128 stands for zero in the data rows.
Here is a table of points, one per row:
[183 203 154 138 121 183 182 164 165 106 141 136 130 121 118 119 121 125
 129 120 127 111 122 143 131 124 114 124 144 135 112 118]
[126 134 145 150 108 153 118 115 125 139 135 129 153 131 140 118 140 114
 123 145 113 132 113 141 126 127 109 153 121 126 142 131]
[124 133 134 126 119 126 130 132 127 128 130 128 136 140 140 110 132 119
 141 150 129 148 140 112 125 119 163 113 156 150 124 131]
[142 120 131 124 142 135 133 142 125 148 122 117 120 168 153 131 136 131
 141 124 114 123 230 197 127 188 120 140 130 117 145 152]
[223 143 234 139 129 127 133 168 140 129 127 134 128 158 145 121 133 128
 128 132 126 132 128 142 131 128 145 129 199 147 209 160]
[139 126 117 129 154 193 143 114 114 136 155 229 119 168 149  97 149 123
 143 181 129 117 132 130 133 131 120 121 132 131 119 136]
[137 129 134 127 147 128 130 121 138 132 148 126 126 140 135 137 124 153
 128 137 141 137 164 221 255 173 103 117 133 139 139 137]
[135 146 123 123 141 126 137 124 124 144 117 137 150 145 131 137 140 102
 153 137 121 131 105 194 126 129 191 171 136 125 124 125]
[224 151 187  93 158 120 136 127 144 133 138 139 152 127 128 119 134 125
 143 123 169 158 156 167 158 160 155 185 131 132 136 108]
[139 126 124 147 138 165 142 123 181 163 154  99 130 131 196 183 244 133
 114 137 141 124 142 127 126 128 140 129 138 132 129 136]
[127 123 130 118 117 145 207 158 190 176 167 114 105 137 149 145 133 131
 162 114 137 141 158 105 180 118 145 118 131 126 136 140]
[134 144 142 135 119 114 143 134 121 126 144 126 127 119 122 187 133 115
 180 133 145 129 158 159 169 140 142 146 121 139 118 126]
[140 119 138 141 129 138 116 137 121 130 127 142 144 126 120 136 146 140
 142 153 118 142 116 139 135 120 108 139 132 125 126 167]
[123 146 133 159 123 126 133 145 128 124 143 126 132 131 157 121 154 113
 130 131 112 127 117 128 145 165 156 141 113 206 116 114]
[128 131 140 134 111 131 127 142 119 134 131 137 131 128 115 121 148 156
 146 116 120 125 125 123 127 141 116 139  95 130 161 132]
[132 139 131 142 127 129 119 135 122 144 139 130 111 118 118 167 121 176
 195 241 115 152 134 133 120 124 126 136 154 138 102 152]
[129 115 156 133 118 125 138 132 125 136 130 135 110 138 125 146 133 137
 155 123 156 143 126 130 116 137 132 131 127 138 114 182]
[149 130 105 158 143 204 131 134 148 116 132 118 136 144 130 117 123 139
 137 119 145 118 212 146 124 161 151 159 107 130 116 128]
[145 125 112 140 139 140 124 125 146 122 138 127 135 120 150 117 127 145
 119 162 122 122 115 141 134 109 145 137 117 124 156 146]
[133 119 130 134 129 134 129 140 119 126 115 121 154 132 146 110 144 183
 162 115 130 129 125 129 137 126 143 116 110 155 132 166]
[118 138 130 122 121 146 175 174 139 152 191 142 178  93 153 121 126 133
 103 146 196 143 166 154 136 117 131 122 130 129 136 134]
[149 116 114 231 108 145 169 138 134 166 158 148 147 161 109 113 116 136
 116 145 115 122 120 138 127 145 139 116 118 143 148 120]
[123 138 135 137 119 161 148 152 199 150 120 243 189 141 138 138 184 102
 157 122 132 117 150 126 120 138 120 144 128 128 134 136]
[130 121 137 122 149 124 113 113 128 142 126 137 133 142 119 140 110 139
 133 115 148 122 147 126 127 131 123 118 167 128 132 116]
[117 137 130 126 134 121 135 130 130 131 130 138 113 152 138 120 128 113
 115 123 122 122 124 127 129 139 114 139 111 160 128 121]
[127 141 138 129 138 119 152 192 157 118 255 211 150 198 130 189 145 147
 100 152 124 156 128 137 126 137 133 133 133 134 136 130]
[124 126 141 123 139 132 144 117 131 129 139 117 128 133 151 161 121 142
  99 193 121 140 133 127 122 148 115 131 120 120 152 138]
[111 145 124 178 117 139 110 121 133 147 140 147 129 136 135 149 120 133
 120 128 166 176 190 138 165 132 192 130 149 142 153 121]
[140 115 136 157 135 127 138 146 125 129 143 123 139 125 145 121 132 126
 148 126 126 131 121 142 127 224 194 125 155 109 128 150]
[126 128 123 141 123 130 135 139 120 126 133 126 140 119 157 141 128 147
 112 117 124 125 118 135 144 122 115 147 168 125 134 120]
[176 146 144 122 120 134 133 132 136 128 140 144 120 132 128 148 134 126
 161 135 152 140 142 137 128 124 121 122 160 197 174 183]
[132 132 117 122 168 136 118 129 145 134 131 135 124 139 118 121 142 123
 116 138 132 136 106 131 152 157 116 134 131 143 114 127]
[135 143 131 121 154 110 129 122 128 128 112 143 139 155 110 162 214 152
 120 171 204 121 131 121 128 141 138 121 126 140 138 124]
[139 117 134 161 131 117 120 136 144 126 123 126 146 139 118 140 134 122
 126 111 126 122 137 121 159 122 131 142 132 134 113 121]
[120 145 153 142 124 122 127 112 146 149 143 130 125 136 105 147 104 160
 150 102 150 116 114 177 112 121 127 130 118 124 102 124]
[138 103 128 190 152 154 152 127 131 143 138 133 130 133 124 129 129 133
 124 126 135 117 121 131 138 123 130 222 207 163 176 133]
[108 140 140 130 128 154 100 120 115 146 139 132 140 122 138 140 133 112
 130 136 138 245 122 133 129 130 123 147 123 164 162 136]
[112 138 136 128 134 126 133 145 141 129 129 130 114 137 121 128 148 143
 134 149 123 116 117 134 164 147 119 163 123 134 147 125]
[125 131 128 135 142 132 108 179 166 203 245 110 168 144 123  94 142 154
 181 123 196 123 151 135 117 131 140 146 132 129 139 128]
[128 136 137 119 139 117 134 134 117 138 125 135 140 130 128 145 126 123
 130 114 120 130 157 137 120 164 138 128 133 131 162 110]
[141 153 135 143 159 119 151 114 134 123 127 136 136 143 151 140 159 125
 123 110 176 165 147 146 130 110 118 140 138 132 106 125]
[130 119 131 131 133 133 120 145 120 128 133 123 123 143 133 121 185 108
 142 123 129 130 118 126 128 120 150 109 126 121 135 162]
[154 126 131 125 150 124 117 134 125 146 130 125 130 133 117 136 156 162
 124 148 131 138 113 139 135 122 130 112 134 130 156 107]
[130 136 137 152 134 131 135 171 210 126 113 146 244 232 183 204  95 170
 161 156 128 162 118 131 133 132 140 141 125 137 139 136]
[125 129 138 118 127 122 140 135 125 127 128 136 116 147 135 104 171 121
 152 166 120 125 138 137 121 109 131 140 154 122 161 130]
[132 132 119 170 142 122 118 142 132 134 137 126 117 134 160 123 142 133
 154 131 117 125 118 133 159 153 173 144 151 127 117 147]
[137 114 139 116 143 143 132 106 139 128 129 152 137 125 127 145 134 111
 120 125 136 125 141 108 134 135 121 136 129 114 148 162]
[126 144 127 136 131 123 123 139 144 115 113 122 122 163 169 127 124 140
 179 153 161 123 120 132 138 128 132 106 151 143 145 140]
[123 173 239 255 244 109 191 113 120 151 131 139 130 129 131 133 131 135
 136 131 124 122 139 134 124 130 146 146 142 122 151 135]
[159 134 144 131 117 151 159  97 124 149 133 135 106 150 148 148 144 165
 134 120 129 204 140 135 135 156 113 150 126 131 116 120]
[130 123 138 123 134 171 130 208 142 188  93 154 136 145 108 167 142 138
 147 155 144 124 146 154 138 136 133 127 119 127 131 127]
[161 160 142 212 151 170  92 165 145 118 125 131 121 138 140 142 148 115
 156 127 162 164 155 117 165 129  98 159 127 124 126 136]
[113 158 129 122 129 125 181 168 136 130 115 136 127 119 164 123 116 166
 109 126 120 110 167 155 117 135 123 138 119 140 128 120]
[128 133 140 124 118 128 131 126 139 119 129 126 132 153 112 125 139 115
 184 121 159 118 130 118 133 129 118 118 129 120 162 148]
[243 255 124 153  94 133 126 136 138 174 130 136 140 127 125 132 140 145
 126 146 127 164 133 131 130 143 139 131 170 104 161 167]
[132 134 120 117 133 133 138 120 127 122 130 151 137 129 123 153 125 142
 117 111 125 117 128 132 120 100 141 141 156 127 124 143]
[128 144 122 119 134 122 139 147 126 149 112 154 122 137 140 134 127 154
 126 140 128 119 166  84 200 169 173 167 178 138 134 131]
[204 125 145 143 137 136 147 110 127 145 141 131 153 128 125 135 117 127
 122 125 133 124 138 132 137 111 141 123 114 239 126 220]
[135 127 139 123 140 155 159 113 132 135 167 135 124 140 153 146 111 100
 153 153 142 143 141 156 129 139 148 133 111 131 157 126]
[153 103 117 170 180 140 185 202 111 118 108 165 136  97 118 160 126 143
 128 145 157 198 135 139 122 159 134 130 124 125 136 135]
[149 120 136 127 151 119 107 137 130 130 147 139 115 144 121 133 107 112
 115 114 122 144 137 135 121 114 146 128 116 120 107 122]
[133 127 114 123 138 137 119 132 120 132 130 135 135 137 130 145 113 146
 121 100 132 138 129 117 128 113 145 111 160 125 156 120]
[141 146 147 127 122 126 124 147 145 143 131 146 125 131 122 126 129 122
 125 135 129 127 145 144 115 136 131 129 161 255 168 121]
[155 128 182 118 128 136 133 146 126 120 139 117 112 137 171 148 166 155
 105 139 142 120 133 149 111 132 137 135 130 124 106 121]
[113 160 178 114 129 105 135 141 138 125 131 130 142 132 130 116 132 132
 137 146 126 128 143 117 125 150 142 215 168 155 111 140]
[141 121 114 133 157 135 167 116 197 142 131 154 153 141 114 133 106 121
 138 147 143 115 111 125 138 147 148 114 151 128 123 137]
[133 134 134 124 130 145 171 192  94 255 156 157 180 208 195 151 136 125
 128 120 180 111  97 136 149 127 123 142 132 135 126 140]
[130 159 118 120 192 135 180 147 123 142 140  97 163 131 124 116 146 133
 194 139 128 144 126 132 128 131 120 122 136 138 125 107]
[114 188 248 114 218 255 139 142 131 140 135 119 134 132 124 145 126 143
 132 134 125 129 116 125 144 138 165 131 148 143 133 138]
[107 168 125 124 124 134 129 123 127 141 124 133 127 153 135 137 119 133
 115 113 139 174 132 132 104 171 159 150 138 148 134 161]
[134 193 112 141 186 122 121 165 150 124 158 121 126 128 131 136 131 130
 118 126 128 121 129 135 119 139 106 163 154 164 184 240]
[168 229 145 139 206 115 135 135 145 134 141 146 128 138 140 124 121 123
 123 137 124 120 140 132 158 133 166 130  95 121 156 145]
[130 141 126 129 119 146 153 117 128 117 137 124 137 132 152 140 116 122
 139 171 144 123 137 123 144 140 133 131 152 135 141 134]
[113 136 136 127 118 137 132 134 122 124 127 167 142 142 121 126 153 141
 133 134 122 137 189 240 206 117 207 152 135 132 143 159]
[146 133 130 150 126 126 130 126 131 124 131 131 133 118 149 193 113  99
 153 192 167 114 144 159 124 119 136 128 129 124 144 113]
[140 120 139 129 130 131 133 115 131 125 123 126 149 149 135 101 117 197
 127 214 203 131 138 119 126 122 140 142 124 121 139 134]
[133 120 146 126 144 110 111 164 159 220 162 144 178 104 147 122 112 113
 108 186 101 156 176 127 150 125 118 121 132 126 112 135]
[116 148 151 126 108 126 131 128 129 129 137 128 134 130 113 150 109 147
 114 133 129 124 142 109 135 138 119 126 145 116 125 153]
[120 120 123 125 133 141 131 124 143 129 144 131 162 125 122 139 142 128
 119 150 147 123 118 198 178 237 160 146 197 153 127 143]
[145 135 147 131 150 133 123 125 137 139 203 238 165 128 214 148 140 186
 218 108 122 121 143 129 126 140 127 125 141 134 129 124]
[127 123 122 140 165 147 179 162 142 104 128 119 166 156 134 102 158 128
 139 139 117 239 151 140 131 120 129 120 145 140 115 123]
[137 126 129 126 122 145 131 128 128 126 157 144 122 112 139 136 121 135
 142 123 127 169  96 126 176 145 190 191 121 108 163 137]
[114 141 143 118 127 118 137 120 124 127 126 136 153 128 156 110 114 135
 141 111 140 166 122 118 137 133 108 118 132 114 148 174]
[129 161 166 186 113 135 117 125 144 115 139 122 155 122 137 122 162 128
 113 131 166 124 148 161 154 140 122 110 130 124 112 122]
[123 119 135 125 141 126 155 141 255 193 120 156  97 121 138 121 140 145
 135 121 121 188 132 165 120 127 138 131 140 127 134 133]
[135 140 139 127 133 128 165 111 128 149 190 147 180 208 125 154 196 172
 145 149 124 162 160 124 145 134 129 132 131 134 134 129]
[127 130 126 126 129 135 129 119 121 137 128 120 173 100 119 166 186 168
 144 107 112 123 128 132 128 120 134 123 134 132 154 143]
[132 143 125 138 139 135 115 123 129 129 122 150 125 124 183 146 144 199
 150 133 166 128 124 149 118 132 129 132 124 168 127 122]
[152 126 108 120 139 152 124 136 122 127 147 114 139 133 114 150 124 131
 142 115 105 120 142 115 124 127 130 141 131 129 148 108]
[165 119 170 143 123 127 139 151 169 127 133 134 141 111 128 129 159 141
 123 143 128 122 125 110 149 143 153 150  98 168 145 133]
These points spread out most along one direction. Take the direction at right angles to it along which they spread out most. Go by this last direction. How many in every 100 of the points above lie lower along it than each point below? Answers are rounded to whole numbers. More than half of the points above lie lower than the first one.
[133 127 114 123 138 137 119 132 120 132 130 135 135 137 130 145 113 146
 121 100 132 138 129 117 128 113 145 111 160 125 156 120] 20
[140 120 139 129 130 131 133 115 131 125 123 126 149 149 135 101 117 197
 127 214 203 131 138 119 126 122 140 142 124 121 139 134] 4
[142 120 131 124 142 135 133 142 125 148 122 117 120 168 153 131 136 131
 141 124 114 123 230 197 127 188 120 140 130 117 145 152] 8
[114 141 143 118 127 118 137 120 124 127 126 136 153 128 156 110 114 135
 141 111 140 166 122 118 137 133 108 118 132 114 148 174] 52
[134 144 142 135 119 114 143 134 121 126 144 126 127 119 122 187 133 115
 180 133 145 129 158 159 169 140 142 146 121 139 118 126] 6
[135 146 123 123 141 126 137 124 124 144 117 137 150 145 131 137 140 102
 153 137 121 131 105 194 126 129 191 171 136 125 124 125] 38
[127 130 126 126 129 135 129 119 121 137 128 120 173 100 119 166 186 168
 144 107 112 123 128 132 128 120 134 123 134 132 154 143] 7
[145 135 147 131 150 133 123 125 137 139 203 238 165 128 214 148 140 186
 218 108 122 121 143 129 126 140 127 125 141 134 129 124] 84
[149 130 105 158 143 204 131 134 148 116 132 118 136 144 130 117 123 139
 137 119 145 118 212 146 124 161 151 159 107 130 116 128] 48
[159 134 144 131 117 151 159  97 124 149 133 135 106 150 148 148 144 165
 134 120 129 204 140 135 135 156 113 150 126 131 116 120] 53
[243 255 124 153  94 133 126 136 138 174 130 136 140 127 125 132 140 145
 126 146 127 164 133 131 130 143 139 131 170 104 161 167] 96
[138 103 128 190 152 154 152 127 131 143 138 133 130 133 124 129 129 133
 124 126 135 117 121 131 138 123 130 222 207 163 176 133] 80
[130 141 126 129 119 146 153 117 128 117 137 124 137 132 152 140 116 122
 139 171 144 123 137 123 144 140 133 131 152 135 141 134] 22
[114 188 248 114 218 255 139 142 131 140 135 119 134 132 124 145 126 143
 132 134 125 129 116 125 144 138 165 131 148 143 133 138] 98
